A single turn carries every row of the set below to another of its rows. Some are shown first; where does it send the rows asked next?
q890: [7, -20, -1, 37, 7, 37, 16, -6, 16, -6, -37, -24, -10, 20, -35, -6, -18, 27, 4, -5, 3, -6, 22, -22, 27, 2, -5, -31, -2, -24, 8, -5, -10, 9]
q770: [16, -18, -20, 19, -12, 41, -26, -8, 0, 2, 12, 4, -17, 24, -21, 19, -17, 21, -14, -5, -11, -10, 18, -26, 15, -18, -12, -32, -38, 0, -3, -1, -11, -9]
q167: [-19, -17, -6, 16, 1, 10, -26, -19, 12, -23, 6, 17, 8, -2, -23, -2, -6, 12, 29, 3, 2, -5, 10, 3, 14, -48, -1, -5, -18, 0, 8, -7, 13, 0]
q690: [18, -11, -2, 16, -17, -5, -1, -9, -1, -9, -43, -10, -14, 31, -28, -21, -18, 11, 6, 2, -1, -6, 25, -17, 12, -7, -16, -14, 30, 7, -9, -3, 14, -4]
q573: [18, -29, -3, 41, -5, 12, -18, -30, 19, -18, -22, 12, 12, 28, -29, -9, 3, 10, 27, -12, 4, -4, 26, 1, 8, -5, -8, -22, 24, -31, 5, -7, -6, -5]
q466: [16, -13, -11, 17, -2, 38, -29, 3, 8, -10, 4, 31, 5, -2, -33, 18, -7, 16, 27, -2, -3, -5, 16, -1, 15, -30, -15, -19, -20, -1, 14, 0, -6, -19]
q257: [10, -28, -8, 38, -4, -4, 4, -27, 7, -29, -36, -3, 2, 36, -27, -28, 6, 4, 3, -7, 15, -11, 31, 0, 14, -13, -7, -29, 4, 6, 9, -7, 8, -4]
q582: [7, -19, -26, 7, -8, -9, -23, -5, 6, -16, 4, -30, 0, 12, -9, -8, -33, 29, -4, 15, -7, 0, 11, -8, -6, -20, 15, -17, -6, 7, -32, -4, -16, -5]
q551: [14, -9, -8, 18, 0, 33, -35, 0, 11, -7, 2, 23, -3, 1, -35, 20, -13, 20, 26, -5, -3, -1, 13, 0, 19, -31, -29, -20, -22, 6, 13, -1, -6, -2]
q407: [20, -9, -23, 23, -5, 37, -32, -8, 7, -6, 5, 3, -20, 23, -19, 25, -17, 20, -17, 0, -1, -1, 24, -23, 19, -23, -11, -32, -35, -4, 14, 2, -13, 3]
q637: [-15, -22, -6, 24, -4, 13, -16, -19, 10, -27, 6, 23, 12, -3, -24, -4, -5, 12, 24, -2, 0, -8, 6, 3, 8, -41, 8, -5, -15, 6, 6, -14, 10, -15]
q123: [25, -18, -3, 24, 1, 34, 2, -12, 14, -14, -14, -11, -5, 26, -22, 4, -17, 18, 26, -13, 26, -10, 36, -10, 30, -9, -11, -22, 18, -31, 5, 7, 2, -15]
q426: [12, -32, 8, 41, -3, 6, -21, -28, 17, -19, -25, 3, 9, 26, -28, -11, 10, 16, 24, -11, -2, -7, 30, -2, 15, 1, -7, -27, 13, -32, 1, -14, -4, 0]
q401: [22, -5, -30, 17, -12, 9, -31, -2, 15, -6, -3, -21, -1, 19, -17, 17, -24, 19, -30, 12, -20, 6, 6, -28, 0, -25, 4, -36, -2, -11, 2, 2, -19, 8]
q896: [-15, 4, -7, 12, -1, -6, -8, -26, 4, -26, 6, -5, 13, 9, -21, -8, -14, 20, 9, 8, -1, -12, -11, 3, 2, -26, 12, -18, 1, 20, -11, -15, 5, 11]
q976: [-5, 1, -9, 10, -3, -8, -5, -18, -2, -31, 4, -1, 14, 8, -17, -8, -14, 18, 6, 12, 3, -14, -3, 3, -2, -23, 20, -15, 7, 27, -11, -16, 4, -7]
q102: [24, -19, 10, 22, 7, 27, -6, -9, 13, -15, -17, -17, -1, 21, -23, 6, -7, 22, 26, -7, 18, -11, 36, -14, 35, -5, -12, -28, 18, -35, 5, -2, 3, -9]
q353: [3, -9, -7, 19, -1, 15, -6, -3, 5, 0, -49, -13, -10, 28, -28, -15, -6, 15, 1, 22, -10, -7, 37, -19, 14, 3, 8, -16, 8, -35, 7, -2, -2, 14]
q973: [5, -9, -20, 17, -10, 15, -3, -7, 5, 1, -47, -7, -12, 32, -26, -20, -13, 9, 2, 20, -6, -2, 37, -20, 7, -3, 9, -10, 12, -33, 4, 9, 0, 7]
q541: [9, -14, -14, 37, 2, 43, 22, -10, 14, -4, -37, -13, -8, 25, -37, -8, -21, 18, 1, -5, 5, -5, 17, -22, 19, -2, -3, -29, 4, -23, 11, 3, -11, 6]
q511: [10, -7, -29, 7, -17, -12, -18, -2, 6, -21, -3, -23, -1, 13, -10, -6, -29, 26, -14, 17, -9, 1, 12, -12, -8, -16, 25, -16, 1, 7, -22, -1, -11, -9]
q79: [-19, -30, -6, 27, 0, 15, -22, -15, 10, -13, 9, 14, 6, 1, -21, 0, -12, 12, 20, 0, -8, -11, 7, 2, 8, -48, 6, 2, -16, 4, 6, -18, 8, -8]
q347: [12, -15, 11, 17, -14, -7, -7, -4, 2, -7, -43, -18, -16, 28, -27, -18, -14, 17, 5, 3, -8, -8, 30, -20, 19, -3, -13, -13, 24, -2, -8, -10, 16, 1]
q120: [5, 1, -26, 4, -13, -15, -20, -5, 10, -21, 3, -35, 1, 17, -8, -3, -28, 28, -11, 12, -3, -3, 11, -3, 0, -19, 18, -21, -4, 6, -19, 4, -6, 3]
q59: [15, -12, -12, 13, 2, 34, -31, 11, 5, 3, 6, 18, 8, 6, -33, 19, -7, 14, 22, 2, -10, -14, 16, 7, 14, -33, -19, -19, -21, 5, 11, 1, -5, -14]
q495: [26, -9, -34, 14, -10, 19, -20, 1, 7, -9, -7, -12, -2, 16, -18, 13, -21, 17, -33, 19, -16, 4, 10, -35, -2, -22, 11, -38, -7, -7, 3, 1, -21, -5]
q122: [10, -26, 5, 34, 1, -8, 1, -17, 7, -26, -39, -13, 4, 31, -30, -24, 11, 10, 3, -4, 7, -15, 32, -2, 21, -8, -10, -34, 2, 5, 8, -11, 10, 0]
q652: [-6, -3, -9, 10, 13, 2, -9, -19, -6, -21, 9, -5, 13, 13, -16, -3, -15, 18, 8, 20, 5, -20, -4, 6, 0, -27, 16, -16, 3, 26, -10, -22, -2, 3]
q266: [21, -16, -32, 9, -2, 15, -26, -2, 5, -4, 1, -17, 8, 18, -16, 10, -15, 12, -28, 23, -18, -1, 7, -33, -1, -31, 4, -45, -7, -9, -3, 1, -19, -1]
q77: [24, -13, -23, 20, -10, 46, -23, -3, 3, -6, 5, 11, -19, 15, -23, 23, -20, 22, -11, -3, -4, -1, 22, -29, 17, -18, -8, -30, -32, -3, 7, 2, -14, -14]

q495 goes to q511
q102 goes to q890
q257 goes to q573
Where do these go?
q266 goes to q582
q120 goes to q896

A single turn carries every row of the set below to another of its rows. Some are shown first; where does it send the rows asked next?
q444: [13, 8, -1, -12, -23, -4, 18, 17, 12, 14, 6, -1, -30, -14, 10, 7]
q782: [28, 6, -17, -8, -26, 2, 12, 10, 14, 22, -1, -13, -12, 23, -14, -4]
q168: [26, 7, 4, 4, -31, -5, 12, 1, 15, 20, 18, -14, 21, 7, -26, -4]
q379: [24, -6, 18, 6, -24, -15, 19, 15, 11, 20, 12, -20, 1, -30, -6, -2]
q816: [6, 14, -8, -13, -7, 14, 7, -10, 1, 5, -10, 1, -29, 6, 9, -6]
q29: [22, -16, -2, -11, -14, -21, 20, 21, 2, 19, 24, -21, 9, -21, -15, -10]
q96: [20, -8, 2, 6, -18, -23, 8, 11, 20, 5, 28, -5, 17, -4, -27, -15]
q747: [18, -21, -1, -10, 8, -14, 19, 6, -10, 8, 0, -21, -3, -34, -2, -22]
q651: [17, 13, -1, -5, -11, 3, 18, -23, 23, -5, 0, 12, 24, 0, -28, 2]
q5: [32, -14, 11, -1, -1, -5, 14, -4, 5, 9, -22, -18, -4, -34, -4, -21]
q199: [-1, 6, 16, -11, 3, -6, 16, -24, -12, -11, -4, -7, -6, -14, 1, -22]
q277: [34, -9, -14, -16, -6, -1, 18, 8, 17, 10, -30, -4, -24, -12, -1, -11]
q725: [16, 12, -15, -17, -14, 3, 25, -2, 30, -3, -6, 17, -11, 3, -11, 12]
q334: [26, 9, -17, -15, -28, 4, 6, 9, 12, 23, 0, -8, -16, 20, -8, -6]
q916: [9, 3, -1, 5, -6, -9, 5, -13, 17, -10, 19, 7, 23, 8, -28, -14]
q509: [15, 10, 2, -12, -26, -13, 11, -8, 1, 12, 19, -15, 18, 20, -23, -19]
q333: [11, 0, -10, -13, -15, -11, 19, 5, 7, 9, 32, -5, 24, 5, -28, -1]
q480: [7, 2, -15, -16, 7, 2, 19, -20, 4, -7, 9, 6, 23, 4, -26, -9]
q296: [33, -15, 6, -18, -10, -23, 16, -1, 1, 9, -16, -21, -2, -21, -9, -35]
q861: [11, 7, 9, 1, 7, 12, 13, -30, -1, -7, -17, -3, 4, -15, -7, -14]
q731: [8, -9, -7, -16, 21, 0, 19, -18, -7, -10, -8, -2, 6, -22, -9, -19]
q25: [7, 12, -7, -6, -3, 16, 12, -13, -1, 3, -14, -5, -26, 9, 5, -5]
q90: [13, 5, 2, -4, -21, -5, 23, 19, 12, 13, 7, -7, -30, -13, 8, 10]
q767: [16, 7, -2, -25, -8, -15, 26, -21, 21, -14, -5, 14, 18, -3, -26, -13]
q963: [15, -18, 9, 7, 12, -15, 5, -5, 4, -9, -5, -6, -1, -29, -7, -30]
q621: [35, -4, -15, -22, -10, -1, 11, 8, 16, 11, -25, -1, -26, -10, 1, -12]
q982: [10, -6, -1, 3, 13, -5, 4, -22, 9, -17, -5, 7, 12, -7, -20, -27]
q452: [23, -19, 9, 10, -9, -25, 4, 15, 7, 7, 15, -17, 1, -23, -11, -27]
q49: [13, 0, 17, -12, -26, -32, 26, 13, 11, 7, 23, -9, 1, -24, -7, -6]
q113: [19, 12, -17, -24, -16, 1, 20, -1, 28, 0, -7, 21, -13, 2, -7, 7]

q96 goes to q963
q725 goes to q90
q5 goes to q651
Where do these go?
q621 goes to q113
q49 goes to q199
q731 goes to q333

